((-1.5, -0.8, -1.3, -4.8, -3.5), (11.5, 3.2, 11.0, 12.6, 11.5), (20.2, -12.4, 18.2, 23.3, 21.2)) => -3.5
((-161.578, 169.405, -2.996, -20.544, 66.033, 244.394, 45.490), (-49.118, 143.471, 130.592, 43.885, 18.473, 221.562, 87.644), (148.735, 91.495, 191.568, 110.244, -146.259, -80.211, 39.706)) => 45.490
((-1.306, -1.615, -1.692, 1.808, 2.257), (-1.232, -1.292, -1.589, 1.574, 1.695), (-1.912, -1.111, -1.998, 1.618, 2.126)) => 2.257
((-1.305, 0.656, 0.466, 0.873), (0.998, -1.187, -1.282, -1.207), (-2.207, 1.220, 1.768, 1.990)) => 0.873
((0.070, 0.127, -0.048, 0.089), (0.085, -0.036, -0.068, 0.143), (0.043, -0.139, -0.052, 0.102)) => 0.089
((-0.12, 0.11, -0.13, 0.15), (-0.16, 0.16, -0.15, 0.18), (-0.11, 0.14, -0.17, 0.22)) => 0.15
---
[30.4 -0.3 -5.7 10.0 58.6]	10.0

[ 65.6  62.7 -48.7 -66.3  53.0  51.7]	-66.3

[-54.2 -59.7  50.0  68.0]	68.0

[[-37.2 -35.2 -54.8   0.5]
 [-20.0 -53.2  50.0   2.8]
 [-41.2 -59.6 -18.8   2.1]]	0.5

[ 44.6  62.4 -50.8  47.9  53.7]	47.9

[[-12.7  -3.7  23.5  67.2]
 [-26.5  34.1 -61.6  -3.5]
 [  4.5  -1.3 -21.8 -22.1]]	67.2

[ 13.7 -32.5 -58.7  -1.2  -7.1]	-1.2

[ 72.1 -51.5 -66.4  54.5   2.7 -79.1  59.9]	54.5

[[  8.4  48.0  23.2 -14.4 -69.9 -33.3]
 [ 27.2  39.8  26.3   1.2 -68.8 -31.3]
 [ 41.2  37.2  27.3 -24.4 -65.3 -27.2]]	-14.4

[ 20.2  -8.8  13.3  25.2 -67.8 -10.8]	25.2
---
[[5881 8608 1557 3864 7236 5894 6173]
 [5001 8316 2147 4407 6480 6695 3958]
 [5838 7395 2018 4197 7030 4630 6127]]: 6695

[[2558 7573 8868 8119]
 [8992 1125 1267 1542]]: 1267

[[-622  -39  400  522  208]
 [-253  -27  275  155  143]]: 155

[[6 4 3 5 4 7 7]
 [4 5 1 2 4 5 8]]: 5

[[133 215  45 179  99  72]
 [121 128 135 135 136 109]
 [143 157 113 144 133 133]]: 136

[[913 580  56 337 556]
 [861 574 123 371 537]]: 371

[[2 3 3 8 3]
 [4 5 9 3 8]
 [5 3 7 2 3]]: 3

[[4 7 7 5 8 7]
 [4 2 3 7 8 6]]: 8
---
-24   -9   28  -26  -16  -19
-27    5  -22    0   41    5
--> 5

 -46  -158  -485  -887   387
 150   267  -203  -373   954
 235   477  -358  -800    -5
--> -5

 913    51  -551  -767  -613 --> -613

  7   18   27  -26   31
 21   13   -9    4   33
--> 33

44  73  17  59  71  48  62
53  24  49  49  17  71  73
47   8  59  49  69  77  50
--> 50

4  7  8  7  1  3
5  5  7  4  6  4
4  3  7  4  6  3
--> 3

4  3  4  3  5  1  7
7  8  3  8  8  6  6
--> 6

3  5  5  8  3  2 --> 2
---
13.5	-31.4	-6.4	0.9
73.2	-42.4	57.6	-71.1
48.4	-43.6	35.7	-66.1
⇒ 13.5

21.5	2.0	-16.3	21.2	68.8
16.9	-37.2	46.0	24.7	-39.1
⇒ 21.5

10.4	-63.1	40.2	-75.0	57.7	-3.7	-62.4 ⇒ 10.4

69.4	28.1	15.6	-12.0	-6.8	26.6	-70.6 ⇒ 69.4

-67.7	-26.5	-47.2	53.7 ⇒ -67.7

60.2	19.1	-15.1	-56.4	4.0 ⇒ 60.2

-23.1	-28.8	48.4	-66.5	-14.1	-25.7	55.9
-5.9	-28.2	39.3	29.3	-30.9	-39.2	-39.1
39.9	28.4	-65.9	19.8	24.2	20.2	-12.3
⇒ -23.1
---
[30.2 68.9 -3.9 50.2 56.2] -> -3.9
[-66.7 -42.7 -61.6 -35.1] -> -61.6
[-19.3  77.0 -16.1  10.6 -11.7] -> -16.1
[ 69.1 -49.6  10.1 -53.4 -52.2 -50.1 -22.0] -> 10.1
[ 60.8   8.1 -25.7  -0.5  22.8] -> -25.7
[ 23.0  57.2 -66.5  77.8 -45.7 -35.6  48.3] -> -66.5
[ 16.6  17.4  63.5  42.3 -45.2  54.1] -> 63.5
[-21.9 -49.5  -6.2  42.3  31.7 -69.1 -20.2] -> -6.2
[81.1  6.5 49.4 42.4  2.7] -> 49.4
---
[-46.0  -1.0  79.8  77.0  -2.3] ans = 79.8, 77.0

[ 58.1  20.6 -81.4  58.7 -14.7  77.2] ans = 77.2, 58.7

[[-31.7   4.7  -7.0  -0.7]
 [-62.8  18.4  -7.8  11.1]
 [-39.1  32.1   3.9  15.4]] ans = 32.1, 18.4

[[-34.0  31.3 -65.5 -25.1   9.8]
 [-34.7  26.2 -51.1 -10.4   1.2]] ans = 31.3, 26.2

[[ 35.6  -8.2  33.7  23.4]
 [ 32.7 -16.0  27.2  69.9]] ans = 69.9, 35.6

[[-60.4 -57.4  48.5 -53.9  65.9]
 [ 13.3   7.5 -11.9  10.6  -6.2]
 [-49.5 -51.1  -9.5 -11.2   3.0]] ans = 65.9, 48.5

[-33.9  79.9  -1.9 -49.7  -8.5] ans = 79.9, -1.9

[[-29.6 -21.7  48.6  76.6 -26.4  46.6 -39.0]
 [  6.0  52.3  25.3  71.9  74.5  63.4  59.9]] ans = 76.6, 74.5
---
[[ 58.5  -7.7  14.1  24.0  24.2]
 [-45.4 -52.2  -3.2  32.2  -2.0]] Out: -52.2

[[ 26.6 -25.5 -26.4 -27.4  69.3  -3.4 -73.0]
 [-27.3  30.8  33.3  28.7 -76.0   3.1  81.3]
 [  4.3  -5.6  -8.0  -6.8  14.7  -0.3 -17.6]] Out: 30.8

[[ 36.2  -2.3 -39.5  20.4]
 [ 24.7 -12.4   1.2 -65.4]
 [-24.8  10.7  -0.3  74.8]] Out: -12.4

[[ 31.2  65.6   5.3  43.0]
 [ 26.7  23.8 -61.8  52.9]
 [  9.5   5.3  70.7  17.0]] Out: 23.8

[[ 14.2   4.7 -18.1  28.0  -3.4  52.8]
 [ -0.4  11.6   6.2 -37.5  18.9  19.5]
 [-17.1 -17.6  15.7   5.4 -15.8 -82.6]] Out: 11.6

[[-78.2 -50.4  64.1  47.2  30.0]
 [-27.1  26.7 -46.3 -34.6 -10.0]
 [  5.6  18.5 -56.5 -33.7  59.3]] Out: 26.7

[[-29.1  56.5  14.7  10.8  38.0  10.1  59.0]
 [-21.6  56.1  18.7  -5.8  34.4   8.6  64.9]
 [  4.3  41.6  24.5 -49.4  15.6   2.4  66.0]] Out: 56.1
---
[5454 5753 8130 1996 9714 1660 4950] Out: 5454, 4950

[103 216   9 186  33 189  95] Out: 103, 95

[ 553 -505  193  533  621  848] Out: 553, 848

[[4947 5806 3271 4117 2161 3477]
 [2857 1213 8865 8327 6854 5877]] Out: 4947, 5877

[[5 5 6 4 4 6 6]
 [4 7 7 2 4 5 8]
 [2 5 4 2 1 6 5]] Out: 5, 5

[36 61 92 70  6 96 49] Out: 36, 49

[[4732 3013 4268 3511]
 [9273 1333 9680 1065]] Out: 4732, 1065
